In the rows, zero is written as 128.
The same turns and mirrors carry the whole set onto itself and the rows of a family onto each other. Which other rows belong to the same family as each row named below? List them in the order they appear above.
These 40 rows form 5 families of 8 rows each.
Fepom: [115 121 150 147 131 171 165 150]
neme: [143 160 150 124 161 128 140 140]
vadet: [145 145 142 152 134 111 174 135]
vez: [150 148 146 107 153 117 127 123]
Tof: [158 134 175 105 142 147 132 141]
tiv: [158 142 145 133 133 103 159 128]
goli: [117 116 156 124 144 166 183 151]
Gobu: [138 135 135 155 128 113 175 130]
varab: [145 130 174 100 153 152 163 152]
Fisap: [115 100 147 121 129 164 181 140]
Fibip: [112 113 114 133 123 134 151 107]
pevom: [151 121 172  87 148 146 155 139]
diso: [125  93 143 123 106 158 148 117]
sus: [104 127 118 149 134 142 161 124]
zabis: [111 144 130 153 151 145 163 142]
nazal: [154 115 164  97 127 143 126 126]
pas: [146 141 176 125 147 155 144 155]
sose: [153 147 145 142 137 106 167 134]
Buva: [131 140 159 131 171 148 144 162]
fitom: [151 126 135 132 120 103 160 114]
Makiz: [126 157 142 141 161 137 153 146]
pako: [127 116 120 114 124 123 136 101]
Bofep: [147 104 164  84 135 143 153 126]
Rezo: [120  90 146 105 122 157 171 126]
rak: [140 101 138  99 136 133 122 116]
Pegen: [132 129 167 117 154 161 176 157]
Luf: [121  89 126 113 128 140 135 115]
kiz: [134  92 150  90 123 149 158 120]
Miko: [129 136 165 141 143 166 160 160]
vev: [144 128 135 102 136 116 125 108]
Zate: [103 112 129 146 143 157 159 144]
zuk: [144 124 131 140 117 106 167 116]
Gar: [148 120 153  96 153 129 120 131]
fasir: [106  96 123 132 129 150 150 125]
nobe: [114 102 142 139 114 167 161 132]
fanor: [114 130 143 145 160 156 157 159]
Mol: [142  99 150 104 112 148 134 113]
Remef: [157 134 143 129 128 100 157 120]
tedon: [146 137 160 111 165 136 126 149]
siv: [138 127 131 148 120 113 174 122]

The rest of the family of zabis: neme, vez, Fibip, sus, Makiz, pako, vev
The rest of the family of Gobu: vadet, tiv, sose, fitom, zuk, Remef, siv
The rest of the family of Tof: Fepom, diso, nazal, pas, Miko, nobe, Mol
The rest of the family of varab: goli, Fisap, pevom, Bofep, Rezo, Pegen, kiz

The same turns and mirrors carry the whole set onto itself and the rows of a family onto each other. Which other rows belong to the same family as each row named below? List them in the order they appear above.
These 32 rows form 4 families of 8 rows each.
pelip: [ 98 124 136 142 119 133 146 161]
ver: [123 149 158  92 123 130 149 153]
kova: [115 137 162 138 104 120 134 109]
vanib: [130 120  90 114 137 127 128 150]
Vop: [109 133 160 128 101 121 135 104]
kifan: [122 101 121 146 118 119 132 105]
naf: [122 134 134 127 124 125  86 137]
vave: [147 132 127  91 129 127 120 100]
nit: [117 116 104 107 153 134 131 155]
tas: [120 143 154  85 124 123 133 155]
gevap: [118 120 123 111 120 143 174 112]
Ripip: [118 129 115 106 117 142 174 117]
dupiz: [126 128 148 128 133 117  91 144]
Veko: [136 123 104 105 147 137 131 159]
Bisuf: [100 116 131 142 123 123 148 161]
pazad: [126 136 141 123 129 115  91 149]
pava: [112 123 142 144 113 125 134 167]
dubu: [143 139 132  91 126 137 118  99]
nume: [123 122 130 107 123 134 180 124]
nasam: [120 155 157  92 132 128 143 147]
gir: [ 97 130 135 146 114 114 144 156]
mup: [115 134 173 120 112 132 138 111]
zozo: [127 139 160 126  96 126 134 106]
sipiv: [147 125 129  89 134 144 121 105]
Lilov: [122 155 143  89 130 140 134 156]
sanib: [139 139 142 129 137 120  93 130]
bar: [123 101 106 142 117 132 123 114]
feni: [106 116 122 106 112 139 173 132]
Puvus: [124 113 108 148 125 137 132 105]
funu: [132 133 121  90 136 134 132  95]
pipu: [130 119 101  97 144 139 132 153]
Basa: [121 108 105 142 124 129 117 108]

The rest of the family of pazad: ver, kova, gevap, Bisuf, dubu, pipu, Basa
The rest of the family of gir: naf, nit, tas, nume, zozo, sipiv, Puvus
The rest of the family of bar: pelip, Vop, vave, Ripip, dupiz, Veko, nasam

The same turns and mirrors carry the whole set onto itself and the rows of a family onto each other. Which other rows belong to the same family as each row named below? List them in the order they appear above.
These 36 rows form 9 families of 4 rows each.
Sef: [147  71 142 170 150 174 156 128 166 114  93 115]
tige: [157 107 123 144 112 186 141 137 106 135 137 151]
muk: [153  79 138 178 145 181 138 131 154 108  96 112]
diz: [141  43 139 149 134 177 174 157 120 130 123 105]
zef: [152  74 140 180 152 181 150 111 162 108 106 110]
kuda: [154  45 135 138 132 172 172 161 121 124 125 101]
bimi: [128  97 160 127 121 178 161 109 148  97 162 146]
babub: [146  80 151 176 145 172 148 123 164 104 104 101]
vure: [143  42 126 141 142 175 176 156 130 126 129 105]
nar: [128  97 143 126 122 176 162 113 152  93 171 138]
Guded: [155  71 146 175 145 181 138 133 164 109 102 112]
kas: [151 104 107 139 109 176 139 139 119 119 144 156]
loven: [149 113 120 138 113 187 130 134 116 114 133 157]
moba: [121  84 143 120 122 175 159 112 150 101 172 142]
mopu: [139  43 143 144 144 171 173 154 122 116 134  97]
Zezog: [133  96 154 121 132 171 165 120 135  95 173 144]
diro: [140  46 141 147 155 179 175 153 126 125 118 109]
Dev: [132  94 150 133 128 181 147 103 134  96 175 144]
resal: [152  37 135 154 154 178 165 147 120 129 131 107]
fem: [157  74 137 178 152 183 138 122 157 104 104 115]
tabaz: [122 102 153 135 118 184 156 120 134  92 172 142]
Gema: [137  36 130 142 138 176 170 153 135 129 137 107]
bisoz: [122  94 152 115 122 182 153 114 134 102 167 139]
bezu: [155  65 135 170 144 167 145 121 173 108 109 109]
koni: [124  89 150 118 121 179 160 120 138 103 173 143]
vugo: [143 113 119 148 102 185 140 144 120 116 141 157]
Didef: [135 100 153 120 121 171 158 111 146  88 160 133]
Sifat: [152  75 156 176 141 178 146 112 161 117 109 106]
difad: [143  37 147 141 144 179 167 156 134 128 130 104]
naba: [134  36 146 138 144 174 171 149 134 125 130 103]
tiped: [158 107 113 154 118 191 144 137 109 122 143 155]
Siz: [157 110 112 151 126 190 133 136 113 113 136 155]
telef: [148  73 138 182 135 173 141 122 159 115  98 112]
pufoz: [156 117 121 149 118 190 130 136 122 113 134 157]
govil: [156 112 120 149 112 178 139 133 122 125 133 166]
vuz: [154 115 122 143 115 181 144 149 111 124 139 158]

The rest of the family of mopu: Zezog, telef, govil
The rest of the family of Siz: moba, fem, Gema
The rest of the family of Sef: diro, tabaz, vugo
The rest of the family of diz: bimi, babub, vuz
The rest of the family of pufoz: muk, koni, naba

The same turns and mirrors carry the whole set onto itself and the rows of a family onto each other. Which other rows belong to the same family as each row named below? List them in the order they appear above.
These 30 rows form 5 families of 6 rows each.
mig: [133 122 121 119 135 128 125 117  97 144 110  84  93 109 132 124 141 134
  93 125 135 113 140 154 137 124 118 165 130 161]
Vesof: [134 107 124  98 136 156 114 142 121 103 147 135 125 101 115 159 126 111
 106 137 117 111 119 117 140 148 119  75 145 122]
Zadid: [126 119 145 148 121 124  86 113 112 143 130 100  91  96 135 132 138 141
 113 110 137  94 135 137 135 120 121 153 127 152]
giv: [ 99 116 126 134 139 117 102  98 118 114 125 133 143 151 145 161 120 117
 124 131 119 114 136 153 116 132 111  74 130 119]
Maro: [141 143 126 113 112 135 105 161 124 131 177 110 104 104 126 115 108 142
 134 100 133 122 155 125 132 119 137 154 123 128]
pab: [134 161  97  98 122 114 106 138 141 131 131 115 141 103 114 129 119 127
 150 135 125 114 109 137 111 124 119 171  94 145]
Kan: [143 106 115 110 143 114 152 150 146 114 142 151 152 154 117 116 145 131
 132 147 136 118 143 154 136 145 157  95 143 131]
tozik: [134 109 108 122 130 103 142 169 136  95 154 163 141 145 105 132 130 105
 144 127 120 115 137 131 137 149 129 114 139 113]
sase: [149 143 115 101 104 138 130 168 120 124 134  98 111 112 136 121 107 157
 107 119 148 141 161 135 146 119 134 148 105 118]
kar: [112 131 129 135 103 107  97 109 115 151 106 100 116 111 123 131 147 154
 113 127 137  92 124 153 139 125 117 153 122 148]
vuf: [137 147 112 111 125 126 128 169 110 128 148 111  99 122 138 109 107 150
 126 100 134 138 160 142 126 119 117 154 122  99]
dig: [133 154 103 131 149 108  95 122 137 130 142 107 118 116 126 131 115 121
 154 117 128 108 123 139 104 112 124 172  98 155]
Mateg: [131  89 138 131 131 128 109 142 120  96 125 143 111 101 115 150 145 113
 110 134 117 122 120 114 136 139 122  84 156 110]
gab: [123 109 133 122 152 113 117 109 142 109 114 146 153 141 150 133 134 121
 136 155 131 142 133 157 101 127 143  80 132 123]
lemib: [135 138 127  95 113 136 132 147 102 133 147 100 109 114 149 109 108 129
 113 114 135 147 169 149 128 124 124 165 123 134]
dubo: [121 149 131 101  85 135 103 152 121 135 149 106 117  93 127 119 112 157
 120 117 134 138 146 132 136 119 133 140 129 113]
sebek: [119 122  96 115 143 116 148 144 138 109 155 151 153 156 108 146 121 104
 137 133 129  94 135 150 147 158 124 113 133 133]
pamiv: [132 132 128 146 151 116 106 121 135 109 125 137 152 155 165 142 138 122
 157 130 120 123 130 143  99 124 138  83 122 117]
tul: [151 146 100  92 145 124 116 126 107 132 124  93 118 119 139 123 120 117
 129 128 116 129 131 147  97 113 110 166  94 158]
napi: [153  96 137 120 146 153 129 139 137  99 122 118 130 105 135 151 136 126
  93 149 129 114 123 124 155 140 137  74 132 120]
Sem: [135 113 127 138 153 115 118 107 138 105 109 121 157 154 160 153 125 123
 125 146 123 117 131 151 120 123 126  77 101 122]
gog: [151 109 137 135 155 151 111 138 133 106 120 131 121  98 136 151 161 120
 121 142 126 108 106 115 132 141 143  82 151 130]
lanob: [146 153  95 111 139 115 120 134 136 119 104 104 132 119 140 136 109 128
 133 138 141 129 128 145 112 117 117 172  74 143]
regut: [144 118 131 131 114 124 110 122 108 135  88  93 104 108 143 139 141 152
  91 130 145 104 136 145 144 123 113 151  99 148]
Feti: [142 121 126 137 137 125 151 165 145 110 152 155 147 144 136 126 144 119
 146 128 140 104 143 140 151 158 152 114 147 125]
Zis: [157  87 144 102 140 140 121 134 133 109 122 147 137 106 128 131 157 121
 113 157 124 117 119 131 126 144 140  78 141 135]
vugu: [146 116 115 119 143 123 160 157 155  99 145 141 162 150 134 135 118 116
 130 144 138 112 145 147 156 151 141 109 114 121]
ruti: [140 149 100 118 162 116 109 131 121 122 109 113 109 105 139 130 117 119
 140 125 124 122 114 142  94 118  96 171  94 129]
Lan: [141 113 131 135 128 122 116 135  96 140 107 108  85 105 133 124 148 146
 100 112 135  90 134 145 142 134  97 161 125 134]
Sazu: [114 109 114 149 146  89 106 115 126 101 115 142 138 155 129 150 136 113
 142 133 112 121 125 143 104 124 117  90 129 114]

The rest of the family of dubo: Vesof, giv, pab, kar, sebek
The rest of the family of ruti: vuf, pamiv, gog, Feti, Lan
The rest of the family of tul: mig, Kan, gab, lemib, Zis

The same turns and mirrors carry the whole set onto itself and the rows of a family onto each other. Which other rows belong to the same family as each row named below? List them in the order they appear above.
These 25 rows form 5 families of 5 rows each.
rurif: [108 107 129 156  89 139 137 132 113 129]
kes: [116 134 132 162 116 130  85 114 158 121]
notov: [110 136 141  93 134 137 126 129 140 147]
Zov: [108 162 125 108 126 128 134 128 124 135]
fosa: [127 113 138 154  96 124  79 112 132 126]
fovu: [109 149 118 101 125 125 129 135 145 136]
givi: [100 118 123 147 102 135 135 156 121 125]
bidiv: [133 141 156 120 111 175 124 117 122 169]
geran: [113 159  99 150 120 172  93 112 132 156]
Samag: [109 105 114 145  85 134 128 140 117 121]
fab: [110 118 137 154 109 135  74  95 134 125]
dazo: [124 136 148 102 117 169 119  91 126 151]
teg: [114 145 135 102 128 130 132 140 140 123]
Rup: [ 88 140 123 109 134 143 133 141 118 134]
kuvup: [113 145  93 151 113 181 103 118 138 151]
nupa: [127 147 142 125 108 184 116 109 103 160]
nizos: [119 147  97 147 100 176  83 125 135 146]
Kadov: [113 116 139 153 128 139  78 114 137 111]
neto: [114 153  99 153 118 166  95  97 147 135]
Lozit: [112  98 138 146  96 126 111 147 118 146]
furev: [135 158 103 152  95 176 104 110 123 139]
vefi: [126 144 169 120 106 173 112 115 117 155]
nim: [118  96 122 142 102 131 136 132 112 139]
kote: [121 124 134 144 123 128  70 102 131 120]
kinu: [120 148 159 122  99 173 114 101 136 162]

The rest of the family of nupa: notov, fosa, givi, neto
The rest of the family of kes: dazo, Rup, Lozit, furev
The rest of the family of nim: Zov, nizos, Kadov, kinu
The rest of the family of teg: bidiv, geran, Samag, fab

The same turns and mirrors carry the whole set onto itself and the rows of a family onto each other. Which other rows belong to the same family as each row named below? List them in the order they appear above.
These 32 rows form 4 families of 8 rows each.
tasob: [132 175  82 134 129 181 103 143 123 118 132  72  98 137 162 122  97 152
 124]
funa: [ 81 132 118  93 160 138 122 140 120 139 121 115 137 163 134 106 143  99
  89]
Buzuv: [ 87 133 114  88 151 150 142 138 127 144 107 123 134 148 145 103 140  87
 104]
bemom: [147 160  65  97 151 138  94 127 111 136 107  92 131 170 139 101 116 107
 120]
veno: [ 80 145  70  90 138 154 130 148 106 144 136 113 115 159 155  90  71 114
 127]
zugig: [137 141 115 121 144 161 123 141 139 118 119  72 139 145 148 134 163 129
  94]
ludit: [143 159  52  93 153 143 103 143 112 123 115  91 120 159 146  95 125  98
 110]
Rodus: [116 125  89 108 140 164 153 135  90 125 139  80  93 146 142 113 103 125
  75]
zav: [ 83 157  76  98 138 162 121 144 103 140 137 124 107 153 161  95  69 115
 134]
tebib: [133 162  59  89 151 143  92 139 112 124 116  90 139 164 142 101 129  95
 112]
Bofi: [105 167 111 122 145 147  94 153 147 143 113 108 132 146 165 114 126 119
 164]
rigot: [142 146 117 126 151 167 115 129 142 101 128  82 131 147 136 139 146 126
  99]
guv: [140 165  83 129 123 182 117 141 128 111 125  81 103 151 169 117  79 145
 136]
Lun: [ 98 171 117 111 146 146  95 138 146 123 115 117 139 158 184 118 126 129
 151]
lipu: [122 126  87  96 142 176 149 133 102 123 132  97  95 151 145 126 103 118
  64]
dadu: [ 89 166 105 116 143 158  95 148 141 137 120 116 156 158 176 113 124 130
 152]
Kefoz: [ 78 150  82  96 131 154 124 153 106 151 117 115 107 168 167  84  77 116
 126]
bobo: [ 74 135 135 123 130 182 145 155 137 115 138 105 105 144 165 122 108 137
 107]
Fid: [140 161  82 132 135 171 100 149 121 124 136  81  92 149 163 138  88 150
 125]
gif: [142 151 113 128 162 155 120 140 149 122 118  83 128 141 155 132 152 124
  86]
febak: [131 180  72 130 132 181 106 133 123 119 136  76 106 148 167 114  87 147
 129]
zedos: [123 125  84 111 137 175 142 144 104 127 130  80  99 157 120 106  97 115
  75]
lalid: [ 87 123 106  87 153 141 142 140 117 141 124 123 146 161 147 106 136  92
 104]
tobu: [ 80 133 127 132 130 179 150 140 128 127 145  99 114 140 169 119 103 150
 115]
basu: [ 75 138 137 126 131 180 142 143 130 136 142 104 124 139 163 132 107 145
 119]
beru: [133 151 116 131 143 169 113 132 135 106 125  74 137 141 154 128 162 131
 101]
zedis: [ 84 145  83  89 126 168 121 146 100 147 125 121  98 157 153 107  77 113
 142]
Tak: [ 82 115 113  93 149 142 137 147 119 132 126 111 145 156 144 106 145 100
  98]
bedo: [137 158  51 108 160 149  96 140 104 129 102 106 117 161 139 105 123  97
 112]
gafe: [124 129  82 106 134 164 148 131 101 114 141  71  99 145 133 106 107 115
  74]
dipe: [103 173  98 113 141 159  93 149 151 134 118 116 154 152 167 117 130 119
 155]
Livuk: [ 91 137 143 109 126 173 145 145 144 138 142  99 110 138 168 133 106 141
 115]

The rest of the family of Lun: funa, bemom, rigot, guv, Kefoz, bobo, zedos
The rest of the family of veno: tebib, dadu, febak, tobu, beru, Tak, gafe

